Here are some points, one per row:
[-1.3 -1.1 -0.5  0.4  1.2  0.0 -0.2  1.1 -2.8 -1.2 -0.6 -1.0 -0.3 -0.4 -0.1  0.0  1.0  0.9 -0.5
 -0.3  0.9 -0.4 -1.3  1.9]
[ 1.4  0.1 -1.0  0.7 -1.5 -0.5  0.1 -0.1  0.4  0.0 -0.5 -0.9  0.7  0.4 -0.3  0.5  0.2  1.9 -1.0
 -1.2  0.5  1.2  1.4  0.1]
[-1.1 -2.4 -0.2 -0.2 -0.5 -0.2  0.6  0.7 -0.4  0.7 -0.6 -0.2 -0.5 -0.2 -0.4  0.8  2.7  1.1 -0.4
 -0.5  0.2 -0.5  2.0 -0.3]
[-0.6 -1.3 -0.3  2.4  0.9 -1.3 -1.1 -0.3  1.1 -0.6 -0.6 -0.8 -0.9  0.1  1.9  0.2 -0.9 -1.2  0.6
 -0.7 -1.0 -0.9 -0.8 -0.3]
[ 0.9 -0.2 -0.3  0.1 -0.2 -0.5 -0.2 -0.1 -0.5  0.0 -1.1  0.1  1.6  0.2 -1.2 -0.5 -1.1  1.5  0.0
  0.8  0.2  0.2  1.0 -0.6]
[ 0.6 -0.6 -0.4 -0.6 -1.4 -0.8 -0.5  0.3 -0.3 -0.3 -1.0 -0.5  1.3 -0.6 -1.0  0.3 -0.3 -0.2 -0.3
 -0.5 -1.0  0.4  1.1 -0.7]
[ 0.4 -0.4 -1.1 -0.9  0.0  1.9 -0.6 -1.5  0.3 -0.4  2.4  0.4 -0.3 -0.8 -0.6 -0.5 -1.1  1.9  0.1
 -0.3 -0.4 -0.4 -0.7  0.8]
[-0.5  0.4  0.8 -2.1  0.5 -1.5 -0.8 -1.4  1.3 -0.6 -0.7  1.7 -1.1  0.4  0.0 -1.4  0.7 -0.9 -0.5
 -0.1 -0.5  0.2 -0.8  0.1]
[ 0.1  1.1 -0.5  0.8  1.4 -1.3 -0.5 -1.2  0.5  0.5  0.1  1.2 -0.4  1.3  0.9  0.0  0.9  0.2 -0.3
 -0.4 -1.1  0.1 -1.1  0.6]
[ 0.7 -1.1 -0.6 -0.5  1.5 -0.7  0.8  0.2  0.6  1.3 -0.3  0.4  0.6 -0.6 -0.9  1.1  0.4 -1.2  0.5
 -1.1  2.0 -1.7 -2.0  2.2]
[-1.1  1.2 -1.2 -0.8 -1.8  0.3  3.7 -0.1 -0.7  0.1 -0.2  1.1 -0.4  0.6  3.3 -0.6 -1.4 -0.2  0.5
 -0.8 -0.3 -0.3  0.9  0.7]
[ 1.3 -0.6  0.4 -1.1 -0.5 -0.2 -0.8  1.5 -0.2 -0.8 -1.1  0.1  0.8  0.0 -0.7 -0.3 -0.6 -0.7  0.5
  0.2 -1.2  2.3  0.8 -0.8]
[-1.0  0.7  0.9  2.3  0.4  0.6  0.2  0.3  1.7 -0.4  0.9 -0.4 -0.9 -2.3 -0.5 -0.9 -0.8  0.8 -0.3
 -0.3 -0.5  0.7  0.0  0.0]
[ 1.3 -0.1 -0.4  0.0 -0.9 -0.1 -0.2  0.6 -1.7  0.4  1.5  0.1  1.0 -0.2 -0.7 -1.3 -0.2  1.0 -0.2
 -1.0 -1.4  0.4 -1.4  0.3]
[ 0.4 -1.6 -1.6 -0.5 -1.3 -0.1 -0.9  0.6  0.1 -0.4 -0.7  0.4 -0.6  0.0  0.1  0.2 -0.8  1.3  0.9
  0.9  0.8  0.4  0.7 -1.0]
[ 0.5  0.5 -1.2 -0.1  0.4 -0.3 -1.0  0.1  1.0  1.1 -0.1  1.4 -1.1  1.4  1.2 -0.6  0.3  0.2 -0.6
  0.5 -1.3 -1.1 -1.0  0.1]
[-0.9 -0.7  0.7  0.0 -0.8 -0.1 -0.8  2.0 -0.9  0.2  0.2 -0.2  0.2 -0.4  0.2  1.0  0.6  0.1 -0.6
 -0.3  0.6  1.7  1.6  1.6]
[-0.9  0.9  1.8  0.0  0.0 -0.1  1.4  0.7 -0.2 -0.3 -0.6  1.4  0.3  1.2  1.5 -0.5 -1.9 -0.4 -0.6
 -0.7 -0.5 -0.2 -1.0 -0.8]
[-0.5 -0.6 -0.8 -1.0  1.0 -0.8  0.0  2.0  2.1  0.8  0.3 -0.3 -0.4 -0.6 -0.7  1.7  0.8 -0.3 -0.1
 -0.1 -0.3  0.5 -1.3  1.5]
[-0.9 -1.0  1.2 -0.9 -0.9  2.2 -0.9 -0.1  0.8 -0.6  3.3 -0.8  2.1  0.1 -0.3  0.3 -0.5  0.0  0.0
 -0.5 -0.2 -1.8 -0.2 -1.1]
[-0.2  2.0 -0.2  0.2  0.0 -1.0 -1.1  1.3 -0.8  1.2  0.8  0.9  0.0 -1.4  0.3  1.3  0.4 -0.9 -2.1
 -0.7  0.9 -1.9  1.8 -0.4]
[-0.5  2.2  0.7 -1.0 -2.0 -0.5 -1.8  0.6 -0.9 -0.3 -0.8 -1.2 -1.1 -0.8 -0.6  0.2  0.5  0.6  1.7
  2.3  1.6 -1.4 -0.6  0.3]
[-0.7  0.3  2.3  0.2  0.5  1.0 -0.1 -0.6  0.8 -0.7 -1.5  0.6  0.5  2.1  0.0  2.0 -0.7  0.7 -0.4
  0.2 -0.9 -0.8 -0.6  0.2]
[-0.5 -1.5  1.8  2.0  0.1 -0.3 -0.2 -0.6  0.5 -0.5  0.5  0.1 -1.2  1.3 -0.3 -0.6 -1.6 -0.8  0.0
 -0.3  0.2 -0.9 -0.2 -0.9]
[ 0.6 -0.2 -0.9  0.3 -0.3 -0.6 -0.7 -0.6 -0.8 -1.3  0.3  0.2  1.1 -1.1 -0.3 -0.7 -0.7  0.4  0.4
  0.6  0.3  2.1 -0.9 -1.1]
[ 0.2  0.4 -0.1 -0.4  0.8 -1.0  0.7 -1.1 -0.6 -0.3  2.8 -0.4  1.0  0.8 -0.1 -0.6 -0.2 -0.4  3.5
  1.9 -1.4 -0.3  2.4  0.3]
[-0.5  1.4 -1.1  0.1  0.1 -0.4  0.9 -1.4 -1.3 -1.7  0.0  1.7 -0.9  0.6 -0.5  3.5  1.1 -0.8 -0.6
 -0.7  0.1  0.3  0.7  0.0]
[-0.9 -0.3  0.1  0.9 -0.2  1.6 -0.6 -1.1  1.7  0.6 -0.6 -1.3 -0.3 -0.6 -0.4 -1.4 -0.5 -1.9 -0.3
 -0.4 -0.4  0.7  0.5  2.6]
[ 1.5  0.1  0.7  0.0 -0.7  3.5 -0.2 -0.3 -0.1 -0.4  0.8 -0.8 -0.4 -1.4  0.3 -0.1  0.5  0.1  0.0
 -1.1 -0.7  0.5 -1.6  0.2]
[ 0.9  1.0 -0.3 -0.4  2.1  0.4 -0.6  0.9  0.2 -1.2 -0.3  0.5 -0.2  2.3 -0.4 -0.7  1.4 -1.3 -1.0
  0.1  1.7 -0.4  1.1  0.9]
[-0.9 -0.4 -0.3 -0.2 -0.9 -0.2 -0.1 -1.4 -0.7  5.8 -0.3 -0.5 -0.2  0.3 -1.1  1.3 -0.6 -0.7 -1.0
  2.3  0.8  1.3 -0.1 -0.3]
[ 0.6  0.3  0.6 -0.9  1.7  0.3 -0.6 -0.1 -1.2  2.3  0.0  0.3 -1.2 -1.6  1.5  1.2  0.5 -0.7  0.4
 -1.5  0.8 -0.3  1.9 -1.0]
[ 1.1  0.4 -0.5 -0.5  0.0  0.3  2.1 -0.9 -0.2 -1.2 -1.3 -1.3 -0.3 -1.1  1.2  0.6 -0.4 -0.6  0.8
  3.1 -1.1 -0.9  1.2 -0.2]
[ 1.6 -0.6  0.0  0.3  0.0  0.6 -0.4  1.1 -0.1  0.7 -0.7  0.0 -0.2  0.1 -0.1  1.6 -0.9  0.7  0.5
  0.4  0.7  1.7  0.3 -1.1]
[-0.2 -0.5  0.7 -1.4  1.1 -0.9  0.4  0.3  0.5 -0.9 -0.5 -1.3 -0.8 -0.4 -0.1 -1.4  0.2  1.5 -0.9
 -1.0  1.9  0.6  0.3  0.4]
[ 0.4 -0.6  2.7  1.7 -1.8 -0.2  0.5 -0.8  0.6 -0.4  1.8 -0.3 -1.3  1.4  1.2 -0.4  0.6 -0.5 -0.8
 -0.2  0.2  0.0 -0.9 -0.7]
[ 1.0 -0.4 -0.2  0.6 -0.3 -0.6 -0.7 -0.4 -1.1 -0.5  0.3  1.0  2.1 -0.8  0.2 -1.1 -0.1  1.0  0.5
  1.0  0.6  0.8  0.0 -0.2]
[-0.9  3.2 -0.5  0.8 -0.7  0.1  0.7  0.9  0.2  0.2 -0.7  0.3 -0.1  1.5 -1.6 -0.3  1.8 -0.3  3.9
 -1.2  1.7 -0.8  0.3 -1.0]
[-0.5 -0.8  1.0  1.7  0.5  1.4 -0.2 -1.2  0.9  0.2 -1.6  1.6  0.1 -0.4 -1.6 -1.1  0.0 -0.6 -0.3
  0.1 -1.3 -1.2 -0.1  1.2]
[-1.3  0.3 -0.7 -0.4  1.0  0.0 -1.4 -1.3  0.3  0.7 -0.8  0.5  1.1  0.1  2.9 -0.7  1.6 -0.7 -0.7
  0.0  0.2 -0.7 -0.7 -1.7]
[ 1.7 -0.6 -0.1  0.4 -0.3 -0.5  3.4  0.0  0.0 -0.6  0.5 -0.4  0.7 -1.4  0.4 -0.3  0.3 -1.7  0.3
  3.0  0.2 -0.8  0.0 -0.6]
[ 1.3  0.2 -0.5 -0.9 -0.4 -1.3 -0.1 -0.1 -0.6 -0.2 -0.4 -2.0  1.3 -0.3 -0.4 -0.4 -0.9  0.9  0.8
 -1.9 -1.2  0.3 -0.1 -0.5]
[-1.7  0.0 -0.6  0.2  2.1 -0.1  0.4  1.9  1.4  0.0  0.1 -1.4 -0.4 -0.5 -0.3 -0.5  0.1  1.5 -0.6
  0.6  0.3  1.2 -1.1  0.6]
[-1.0  1.1 -0.4 -1.3  0.3  2.0  1.3 -0.5 -1.0 -0.9  0.8  0.2 -1.0  1.8 -2.0 -0.8 -0.1 -1.3 -1.8
  0.0 -0.7 -0.1 -1.1 -1.7]
Along one direction, these points spread out more than along any other. Take the direction at right angles to it along which they spread out most. Go by this last direction. How far along it is each point below, from 0 to 99? 50 is the average, and the first point above lies past it. One standard deviation of the points above along it is 16.
[-1.1  1.2 -1.2 -0.8 -1.8  0.3  3.7 -0.1 -0.7  0.1 -0.2  1.1 -0.4  0.6  3.3 -0.6 -1.4 -0.2  0.5
 -0.8 -0.3 -0.3  0.9  0.7] 41
[-0.7  0.3  2.3  0.2  0.5  1.0 -0.1 -0.6  0.8 -0.7 -1.5  0.6  0.5  2.1  0.0  2.0 -0.7  0.7 -0.4
  0.2 -0.9 -0.8 -0.6  0.2] 44
[ 1.3 -0.6  0.4 -1.1 -0.5 -0.2 -0.8  1.5 -0.2 -0.8 -1.1  0.1  0.8  0.0 -0.7 -0.3 -0.6 -0.7  0.5
  0.2 -1.2  2.3  0.8 -0.8] 43
[ 1.4  0.1 -1.0  0.7 -1.5 -0.5  0.1 -0.1  0.4  0.0 -0.5 -0.9  0.7  0.4 -0.3  0.5  0.2  1.9 -1.0
 -1.2  0.5  1.2  1.4  0.1] 55
[-0.9  0.9  1.8  0.0  0.0 -0.1  1.4  0.7 -0.2 -0.3 -0.6  1.4  0.3  1.2  1.5 -0.5 -1.9 -0.4 -0.6
 -0.7 -0.5 -0.2 -1.0 -0.8] 36
[-1.0  1.1 -0.4 -1.3  0.3  2.0  1.3 -0.5 -1.0 -0.9  0.8  0.2 -1.0  1.8 -2.0 -0.8 -0.1 -1.3 -1.8
  0.0 -0.7 -0.1 -1.1 -1.7] 36
[-0.9 -0.4 -0.3 -0.2 -0.9 -0.2 -0.1 -1.4 -0.7  5.8 -0.3 -0.5 -0.2  0.3 -1.1  1.3 -0.6 -0.7 -1.0
  2.3  0.8  1.3 -0.1 -0.3] 76
[ 0.7 -1.1 -0.6 -0.5  1.5 -0.7  0.8  0.2  0.6  1.3 -0.3  0.4  0.6 -0.6 -0.9  1.1  0.4 -1.2  0.5
 -1.1  2.0 -1.7 -2.0  2.2] 75
[ 0.6 -0.2 -0.9  0.3 -0.3 -0.6 -0.7 -0.6 -0.8 -1.3  0.3  0.2  1.1 -1.1 -0.3 -0.7 -0.7  0.4  0.4
  0.6  0.3  2.1 -0.9 -1.1] 35
[-0.5  1.4 -1.1  0.1  0.1 -0.4  0.9 -1.4 -1.3 -1.7  0.0  1.7 -0.9  0.6 -0.5  3.5  1.1 -0.8 -0.6
 -0.7  0.1  0.3  0.7  0.0] 68
[ 0.6  0.3  0.6 -0.9  1.7  0.3 -0.6 -0.1 -1.2  2.3  0.0  0.3 -1.2 -1.6  1.5  1.2  0.5 -0.7  0.4
 -1.5  0.8 -0.3  1.9 -1.0] 78
[-1.1 -2.4 -0.2 -0.2 -0.5 -0.2  0.6  0.7 -0.4  0.7 -0.6 -0.2 -0.5 -0.2 -0.4  0.8  2.7  1.1 -0.4
 -0.5  0.2 -0.5  2.0 -0.3] 74
